0: [112  99 108 103 105 158 130 106 117  27 130  71  71 129 156 154 107 140
 144 111 105 150]
1: [136 142 212 141 139  91 127 141 150 153 132 232 231 131 120  74 187 117
  87 149 139 122]
2: [111 115 163  66 161 118 141 125 174  93 131 159 205 113 184  69 150 100
 129 126  77 129]
3: [126 157 124 108 119 148 123  93  73  38 109  72  41 166 112 153  65  98
 133 125 156 167]
4: [112 110 117 116 142 126 162 158 190 183 142 164 216  62 174  96 207 160
 164 146  76 150]
5: [120 136 163 153 129  92 110 145  77  96 111  45  70 183 117 115  85  80
  88 128 223 101]
6: [114  63 157 186  79  65  87 148 125 116 146  92  80 121 117 112 126 121
  95 125 201 143]
7: [108  93 112 107 105 152 128 105 118  24 130  55  61 131 157 154 103 137
 138 111 116 150]
8: [177 156 135 110 165 108 115 142 168 160 146 255 217 154  77  78 169 106
  78 125 140 166]

[110 110 141 115 124 128 116 114  74  70 119  65  33 157 128 141  94 125
 117 117 164 148] 3 7 0 5 6
[143 176 116  65 170 127 145 148  89 190 167 223 165 147  99  79 140 116
 115 121  71 201] 8 1 2 4 0
[110 111 170  58 161 116 141 125 186  81 133 168 220 109 187  63 154 100
 134 126  72 130] 2 4 1 8 0
[114 105 155 124 117 117 123 154 153 188 147 205 242  84 179 109 169 162
 147 129  48  83] 4 2 1 8 6
[119 150 176 128 143  97 129 101  85  85  85  35  68 147 159  96 111  65
  68 150 170 130] 5 3 7 6 0
[129 163 163 128 123 166 124 118  66  46 109  89  41 203 101 177  91 118
  72 142 174 103] 3 5 7 0 6
[154 128 162 119 102 104 127 157 142 184  96 233 203 142 101  43 159 106
 139 118  99  39] 1 8 2 4 6
[125 127  89 205 103 163 135 140 103 177 104  60  73 117 125 185 123 161
 162 148 168  74] 6 5 0 7 3
[178 151 131 117 158 107 112 143 168 164 145 254 212 151  76  78 167 106
  82 123 140 162] 8 1 2 4 6
[148  90  77 164  87 127  92 127  93 138 132  95  20 147  83 142  85 133
 116 100 158 127] 6 3 5 7 0
[150 123  84 102 152 113 109 114 139 130 132 195 186  78 126  84 112  86
 195  71 100 194] 2 4 8 1 0
[113 128 170  61 128 115 146 129 170  77 152 190 195 114 151  89 151 127
 153 131  66 145] 2 4 1 8 0
[118 109 156 129 120 115 122 155 154 188 147 207 240  89 171 108 172 158
 140 131  60  89] 4 1 2 8 6
[111 139 115 129 157 150 121 106  79  79 116  28  42 150 139 176  81 110
 119 129 178 161] 3 7 0 5 6
[183 129  87 143 154 122  94 147 179 160 172 247 202 133  53 128 164 160
 105 113 145 182] 8 1 4 2 6
